D: rows in several groups, each row roughly a mix of its group's directions:
D (148 x 11):
[[-36  17  11 -11   9 -11  16 -26 -13 -18  -1]
 [-23 -18 -14  11  25   6  18 -11 -31 -14   6]
 [ 21  22  12  -1 -15   5  17 -31  10  28   6]
 [-22  -8  -1 -14  10  -1   8  17 -19  22  38]
 [-25 -20  21  12  -1  -2 -17 -12  31 -23   1]
 [-16   2 -15  -3  11  31  -6  18   1 -37  14]
 [ -5 -27   6  13  12   2 -37   0  -9 -30  -9]
 [ 11  19 -34  -7  12  -7   5  29 -13  24   3]
 [ 17 -13   7   9  25  21  10  37 -11 -11   7]
 [ -7   6 -23 -23   0  40  19   1  -6 -12  14]
 [  6   3  -2   2  -4  32  10 -31 -15 -19 -27]
 [ 20  -2 -28 -29  -5 -12  14  27  -7  -7  18]
 [-18  27   6   0  -9 -30 -15  -3   8 -10 -31]
 [-33  11  16 -12  19   8  24   1  -5  22  20]
 [-20 -11  22  12  19  22 -26  27   7  -2   0]
 [ 11 -16   7 -11  -7 -15  -5  11  30 -21 -34]
 [-14   5   1 -22   0 -39 -15  15  20   2 -21]
 [ 15 -24  23  19  13 -21  -7 -28 -14 -12   7]
 [  3 -26  16  26 -16 -30  -8  -5 -23   5  -6]
 [-15  -3  39  21  16  -8  14  14  23  -4   2]
 [ 15 -11  41  14  -6 -22  -4  -8   3 -23  -9]
 [ -1   4  14 -23 -36  12  25  19  16  -6  -5]
 [ -6   0  12  24  -4  30 -19  -1 -30  23  -4]
 [-12  25   4   6  30  20  -5   9 -24   3  27]
 [ 15  17  -5  -9   5 -24 -43  -4   1 -19   8]
 [-23  22 -12 -10  43   1   6   1  13   5  13]
 [-30  18   6 -12   1 -29   1 -10 -22 -25   7]
 [ -2  -3 -15 -13 -11   0   7  35 -15  26 -28]
 [-15  35   0 -22  34 -11   5 -15   7   2  -4]
 [  0 -13  10 -28 -20 -36  -4  10  -2  21 -15]
 [ 16 -25 -23  14 -16  -8  22  27   7  -1  18]
 [-18 -32  -1  13 -14  -8  13  -4   9  -2  37]
 [ 12  -4 -25  38  13  28  11  -4   5  10   5]
 [-15   5 -31  10  11  23   5 -26 -20 -14 -15]
 [ -4  19 -16  43   6  10  26  -2  -8   4  12]
 [ 10   3 -20 -11  10 -12  -3  35   2  19  32]
 [-19 -18 -22  20  11  -4 -17  34  -8 -15   6]
 [ 14  -1  21   4 -25 -26  32  12  17  10  -1]
 [-12  20 -15 -18 -15 -27 -31   2 -15  19  -1]
 [  0  -1 -12  -7  11 -16  29 -23  36 -16  -1]
 [-17  -4  28 -20 -14 -37  -5  19   3   0   0]
 [  7   8  22 -23 -12 -20  -2 -33 -20  -5 -17]
 [ 28  27   9   8  -5  30 -18  14  -8  19   2]
 [ 27   7   8 -22   2  -6   0  42   3  12 -14]
 [ 17  -9  15  12   7 -10  23   6 -17 -38  19]
 [-25  15  15  21  15   6 -10 -14  28  -1  26]
 [ -2  -2 -25 -13  23   9 -14  15   1  20  36]
 [-19  11  19  -9   3  18  27 -15 -13   3 -34]
 [ 28  15 -21 -24   5  25 -15   4 -24  -1  -3]
 [-16  15 -16 -24  17   1  34   7   7   3  25]
 [ -7  -3   5 -14 -25 -27 -12  20 -29 -19  10]
 [ -5 -36 -24   9   2   5  10 -22  -4 -29 -10]
 [  6 -33  11  32   4  21   9 -21   5  13   8]
 [ 25 -12  -1 -17 -35  11 -13 -12 -11  19  15]
 [-31  -2  16  18  15 -10  -9  -7  36 -12   9]
 [-22 -20   0  20  -1   3  33  15 -25   2  17]
 [  0 -11 -35  -6  28  -2   2  11 -28 -11  17]
 [-11  15  42  21   7  -1 -15  18   3 -17  -4]
 [  7  14  17 -24  -3  -1   8  -2   9 -44  18]
 [  7  11   6 -18  30  -1 -16 -10  16 -38   2]
 [  6 -14  12  -5   9   4 -49  21   2  -1  10]
 [  4   7 -42  11  19   6   4   9 -17  16  22]
 [ -2   9 -10   7  18   2   9  -2  41 -26 -22]
 [  1 -13  18   5 -10  -1  -4 -44 -29  -1 -10]
 [  6  -3  16  16   0   7 -17  28 -33 -17 -21]
 [ 10   8  -4  12  21  40  25 -15   3 -14  11]
 [-25  -6 -10  11 -18  -4  27  -3  20  18 -28]
 [  7  41 -15 -18  19   5  -7   2  10  22 -11]
 [ -9  24 -20  31  25   2 -11   9 -17   9  17]
 [-22  -5 -16 -33  20 -18  12  -4   6  -6  25]
 [ -8 -23  -3 -11 -15   9  15   0 -26 -37  16]
 [ -2   9  30 -12  22  -5  22  17  11 -14  28]
 [-36  16  20  14  15 -30  -9  -9   9   2   5]
 [-19 -28 -23  16 -15   5 -24   7   0  10 -25]
 [-35  16  -8  -7   7   9 -31 -16  17  -4 -17]
 [ -8   3  -1 -23 -12 -33  31 -18   6  17   9]
 [-30 -25 -13  13 -14   5 -17   5  -3  27 -19]
 [ -5 -31  -9   9  13  10  -3 -10 -40 -20   6]
 [  7   7   6 -32  -1 -20 -14  37  -2  19   8]
 [ -4   7   3  11  27   9   0 -34  35   8  -2]
 [ 16  35  28 -12  12   2   5 -29  -1  -6   2]
 [ 18 -19 -42   9 -17  -2 -16  -1 -18 -11  -6]
 [ -6  17  33  27  -2   0  -9  12  28   7  17]
 [ -3  26 -11  -5  22  13  -9  11  37  19  -8]
 [ 23   7 -12  25  -3   0 -32  28 -17   3  -1]
 [ 27 -24  11  -2 -26 -16 -19  13  22  -6  -8]
 [-29  13  10 -18  31  17   2  -1  -9  10  25]
 [-26  -5  18  23 -12 -10 -28 -17 -14 -15  14]
 [-17 -14  15  32  -1  23 -23   9  -2   4 -26]
 [-22 -23   5   6  34 -12  -3  24   6 -22  -6]
 [-15 -25  30  22   5  -4  26 -13  18  -8   2]
 [  2  -5  22  -7  15   3 -10  38   1   2  33]
 [ -4  38  -9  31   1   9  -8  -3  27   0  12]
 [ 12   0  20  10 -15  16  11 -23   8  37 -17]
 [ 18  11 -15  25  -7   9  -8 -11 -20 -30 -24]
 [ -8 -10  -7   5   2  22  -5 -29   4  11  42]
 [  6  17 -27  15   7  35  -4   0   5 -17 -25]
 [ 21   8  12 -19  -5   5 -16  31 -30  17   6]
 [-20 -20  38 -12 -19 -12 -21   2   3   9   7]
 [  5  53  -3  -8   2  -4 -15  11  11   4  -5]
 [  5   2 -40  25   6   0  31   4  -8  -4 -11]
 [ -8   4  -1 -30 -10   4   1 -16 -39 -24  -8]
 [ -2   9  15  21 -12  19  28  25 -10  26   7]
 [ 10  24  33 -10  -2 -18 -15 -27  -2 -17  -9]
 [  4 -33  33  14 -18 -16  15  12   6   9  -1]
 [  8   2  32  17   5   3  -6 -25  18 -28  19]
 [-22 -26  -2  21  -6  34  -1  10   4 -23  10]
 [-10 -13   4  32   3 -28 -29   7 -15 -17   3]
 [ 37  -9  -7   7  -9   5 -24  27 -14  -8  17]
 [-14   7  11 -10  15  15 -25  15 -11 -30 -26]
 [-11  14 -21 -18  -6 -15 -22  -4  -4  33  24]
 [-10  -1   1  20  13  -4   5   1  31 -34 -26]
 [ -5   8  -7  28  -7  24  20  13  18  -4 -32]
 [ 11   3  12 -28 -24 -17  -4  21 -19 -15 -23]
 [ 16   8  -6  -3  -2   6 -26 -35 -35   4   1]
 [ 25   7  -6  -6 -25 -13  21  24   2  25  19]
 [-43 -15   1 -11   9 -13  26   7   8  11  13]
 [  0 -32  16  12  -3  -3 -28  28 -12  -2  18]
 [ 17  14  -1 -31  11 -23  -3  29  18  14  -5]
 [  2  -3  25  13  28 -10 -21 -26  26  -8  -2]
 [  7  15  24 -16  -4 -17  -7  26  19  31   6]
 [-29 -12   6  14 -12  14 -24  17 -10  -6 -31]
 [ 24  12   0   3   2 -15  -1   9 -48 -11   4]
 [-11 -23   3 -17 -22  28   5 -14 -28  -5  18]
 [ -1 -12   8  17  15   5  -6  15  47  -8  14]
 [ 34   7  20   9   7 -24   7  -8   5  31  -7]
 [ 29  -3 -31   8  -9  13  13  27 -21  -3  -3]
 [-13 -21  18   5  -4  -1  16 -31  36  -2  -3]
 [  1  32 -13 -11  30 -14 -27   5  -1   7  17]
 [  3   6  -3  19  23  34   3 -30  16  11 -11]
 [ 12 -15  12 -11 -23  17  24  -8  -3 -10 -37]
 [-11   9  23  -8   8  20 -28 -10   0   5  36]
 [  2 -26   6 -27   4 -17  16  10 -23  -7 -29]
 [ 10  11  15 -15  18   2   2  30  38  -4 -11]
 [ -6 -15 -21 -28  16 -15 -31   1  12 -17  10]
 [-19  14  24   3  -5 -12 -33  13 -31   3  -3]
 [  3  14   3 -29  -6   6   6  33 -16 -31  -5]
 [-11 -41   9   9 -17   2  -7 -28   7  -5  19]
 [-11  20  30  -3 -10  12 -16   6  31 -18 -16]
 [ -6   5  24   1   5   6 -29  -1  33   0 -29]
 [-14  -4 -28   6  10 -20   1   1  31 -19 -26]
 [-24 -29  -1  19  13   5 -16  -6  12 -29  15]
 [  8  54   1  14  -1   4   1  11   3  14   1]
 [ 14 -24   9  -1 -13 -12 -13  28  26  22  13]
 [ 17  19  19  -3  21  22 -31  11  14 -16  -2]
 [ 16 -21  -1 -27 -17 -18  11   6 -18   1 -32]
 [-15   3   7 -21  -7  -9 -29  12 -29   3  29]
 [  5  37 -24   9  -3  20 -25 -10   0 -16  -3]]
the one row of each list that fits no group (the others fit one group, some only roughly):
    J_963: [-34 -14  36  -4  -8   5  17 -22  -1   1  -2]
    J_192: [  2  15  27   9 -20 -18  27 -22   6  11 -18]
    J_995: [ -9   7   7 -10 -15  29  10 -13  10  -4 -42]
    J_664: [ -8  12 -16 -13  14 -15 -24  -3  -7  -4  42]
    J_796: [  8  -8 -19 -16  14  -2  24  -1  -8 -24 -37]
    J_100: [ -8 -18  17   4   1 -23  28  -1 -25  -7  29]
    J_662: [ -9 -20 -12  21   8 -26 -12  26  17 -19  15]
    J_193: [-23 -13 -11   7  25   4  17   0   5 -41  -5]
    J_616: [ 28  -9   9   3  -5  26   4 -20  14  -1 -35]
    J_746: [-21 -18   5  -3 -27  -4  11  26 -29  -2  17]
	J_995
    J_710: [  8   8  -4 -25  -7  14  11   5 -20  29 -33]
    J_201: [-12   4 -21  -2  24  33 -28  13  10 -13  -5]
    J_626: [  8   9 -29 -11  14  19 -25   0 -27  -3  22]
    J_684: [ 19  -7   1   2  -4  37  10   9  -1  13 -36]
    J_176: [ -6  21  14 -30 -20 -22   8  28 -10  11  -4]
    J_793: [ -8 -27  22   9  -9  -2  31 -18 -26   1 -10]
    J_284: [ -8 -28  -4 -27 -13   4  25 -25  -9 -12  16]
    J_557: [ 43  12  10 -12 -23  10  -5  14   7  19  -1]
    J_28: [ -4 -27  -2   8  19  -7   5 -16  32 -12  28]
    J_395: [  9 -10 -42  12 -27  -5  18  -1 -13   3  -9]
    J_841: [-22 -22 -12 -20  -1 -25 -20   0  25  15   9]
    J_718: [ 33   3  -7   7  -9 -18  -1  30  13  -7 -28]
    J_794: [ -1  -2 -16   5   2 -12  39 -20   0 -32  -9]
    J_488: [-16  32  16 -15 -11 -12 -32 -13  15   8  -1]
	J_176
    J_31: [-23   0  12 -34 -26  -6  -1 -17  11 -15 -18]
    J_901: [  6   2   3   4  -3  -2  36  29 -12   6  33]
    J_962: [ -6  26  -4 -31 -20  -8   2 -22  -6  22 -17]
    J_48: [-21  -2   6  -6  11   4 -44   0  -7   1  30]
    J_125: [-23  28  25   2  13 -22 -13 -15  -4  -4 -22]
    J_239: [-10  19  14   3  45   6 -18   2  20  -3   3]
    J_337: [ 12 -24   6 -15 -16   6  18 -19 -39   0  -3]
    J_497: [-21 -13 -32 -10  10  11 -11  12 -22   7  27]
    J_387: [-24 -18 -19  10  19  11 -16 -29 -13 -14  13]
    J_392: [-25  14  -8  10  12  18  18 -24  11  -8 -30]
	J_239
    J_72: [-16 -28   6 -10  12  -1   0  12  21 -39   7]
    J_412: [-11  27   1 -16  24  -4  13  -4 -11 -25 -30]
    J_324: [ -4  20   7  27  -1   2 -21  34  24 -11  -6]
    J_528: [ 11  20  22   7   2  29  -9  23 -21   0 -23]
    J_208: [ 38  -8 -16  -9  25  22  -6   1   2  -3  23]
    J_798: [ 30  12   1  -8  -8  -4  25  -7 -29   4  27]
    J_538: [-12 -24  31   6 -10  29  -5   9   5 -14 -21]
    J_502: [  3   4   9  29   2  22  32 -13 -21 -18 -10]
    J_336: [ -3 -32 -10  -7  11  17  16 -32  10   8  21]
    J_517: [ 19 -13  -1  -4 -20 -18  35   0   9   4 -31]
	J_208
    J_659: [ -4 -26  19  -9 -17 -24 -27  11  -2  19  16]
    J_801: [ 15  36 -14   4   5 -20  -8 -12   4   9  32]
    J_367: [-16 -31  -6  -3   0  -2  -5 -23 -38 -11 -10]
    J_526: [-14  14  -8  25 -13  30   2   0  -6  29 -21]
    J_839: [  3 -15 -17   8 -28 -23  24 -10  -7  -5 -29]
    J_370: [ -4  -5  24 -37  -6  -4   4 -21   1   2 -32]
    J_743: [ -3 -23  28 -18 -37   1  -4  16 -10   0 -11]
    J_482: [  1  13  -3 -39   8 -14   8 -36   2 -10  10]
    J_893: [ 12  12   9  -8  25  -7  -3 -47  -4  -5  10]
    J_640: [ 17  26 -19 -10  -6   8  -3  12 -12  17 -37]
	J_640
    J_998: [ 16  -5 -12  10 -19 -11  14  32 -33  13   2]
    J_468: [-13  20  -2  -1  29  30  17  23   4  -7  17]
    J_471: [ 20 -33 -11 -21 -14  -7 -27  18  -1  11   8]
    J_952: [ -2 -12  14  19 -26   9 -15 -32  25  -7  10]
    J_753: [-19  -3  21 -11  -2 -10 -40 -13   5   8  25]
    J_836: [-11 -35   9  13 -22   0  -2  16   2  21  27]
    J_894: [ -4  28  23  -3  -7 -12  26 -24 -18 -19   6]
    J_807: [ 11 -19 -23  11  -3 -10   1 -21 -13 -39  -9]
    J_787: [-17  -8  -9  27 -16  19  11   4 -38  -5  12]
    J_588: [-25   1 -38   3  -6  15   2 -26 -14   1  18]
    J_365: [ -2   6  10   3 -18   8   7  30   8  43   9]
	J_894
    J_260: [ -5  -2 -26  -3  14  41  16 -15   1  20   7]
    J_985: [ 10   5  -8   1   8 -10  -7 -33   2 -39 -23]
    J_391: [-20  -3 -11 -20  38  -3 -26  13   7 -12   9]
    J_959: [ 19  25   5   4 -28  -2  -5   0   8 -10 -39]
    J_313: [ 21   7 -29  -7   6   1  22  22 -12 -19  24]
    J_411: [-14 -22   5 -17 -13  -9  43   2  14  -5  13]
    J_764: [  5  33 -17   2  -4 -19   5  21  11  33   2]
    J_847: [ 6 -4 26  4 -9  1 -8 36  4 33 13]
    J_648: [-14  13  25 -24  10  12  26   1 -17   5  26]
    J_993: [ -4   8  16 -15   1 -30  38 -20   8 -10   6]
	J_648
    J_475: [-15 -25  -3  -5  39  13  -7 -17  18 -17   4]
    J_663: [-21  -1  12   3  17  26 -40  -5 -15  12  -3]
    J_913: [-25   5  -6   1  10  -8 -26  24  33  -4 -15]
    J_407: [ 16 -11 -14   6 -30 -19 -22   6 -27  -2  20]
    J_726: [ 4  7 15 -5  4 -1  0  3 56  0 -2]
    J_837: [ 25  25  29 -10   6  11 -31  -2   0  11   8]
    J_504: [-21 -23 -20 -16 -10 -27  -6  17  15  20  10]
    J_338: [-22   7  -7  -2   2 -19 -23   9 -20  -6  39]
    J_173: [-45  -3  17   7   9  14   4 -11  -5  17 -21]
    J_827: [-28 -16 -12 -12  12 -10   8  20  36 -10  -4]
    J_84: [ 30  22  -5   6   9  28   4  16 -19  -9  22]
    J_520: [ -2 -12 -18  -6   3 -27  -7   6 -43   3 -18]
	J_407
    J_309: [  2  22  22   3  -5  23 -37  -8  12  -7  19]
    J_820: [  3 -15   7  -1   4  -5 -48  -8  12 -13 -23]
    J_419: [-11 -18  26   1  -6  15  27 -18  19  10 -24]
    J_702: [ 19  10   0  16 -27  16 -22  -2   1  29 -23]
    J_225: [ 29 -12   5  -1 -13  11  28  14 -31  -5 -15]
    J_45: [ -6   5  25 -22   7   3  14 -22  25   4 -30]
    J_231: [ 16   5 -26  -7  16  13  18  15 -19 -19  29]
    J_555: [  0   5  -3  18  14  25 -16  38  -1 -22   9]
    J_647: [  7 -12  14  11  -7  44  -8 -21  -8  10 -18]
    J_568: [-28 -11  21  30   3 -18  24 -11  -9 -13  -4]
    J_576: [ -5  13  -8 -32  19  -1  -4  29 -14 -21 -19]
    J_257: [-16  36  14 -16   1  -1   6 -34   2 -12  11]
    J_591: [ 15  29 -12   7   3 -11   8 -24  22  17  27]
    J_430: [  0 -26  -5  11 -29  19  -3  13 -30   3  18]
	J_257
    J_815: [ 14  -1  11   3  -8  12   1   0 -44  14 -28]
    J_279: [ 28  -4  21 -12   3 -30 -11 -10   5 -30  10]
    J_680: [-19  16 -17   2  25   5  14 -18 -19  20  26]
    J_241: [ -1   9   4 -10  20  15  -5 -10  -5 -47  18]
    J_955: [  0 -17 -17  -3 -17 -27  -5   5 -11 -16 -38]
    J_65: [-42  23  -4  14  14   1   4 -21  -3  -1 -19]
    J_706: [  5  -3  32 -27  -3 -16 -23  22 -19   1  -7]
    J_824: [  7  15  -2   4  -7 -39 -21  24 -21  12  -9]
    J_378: [ 24 -18 -38  17  -5  21   1  -2   2 -11  16]
    J_991: [  0  32 -19  -8  21 -18  18 -20  -2 -21 -12]
    J_895: [ 19   5   6   2 -16   8 -43   4   7  24 -14]
    J_298: [-24  24  11  14  31 -17   2 -13  23  11  -2]
	J_65
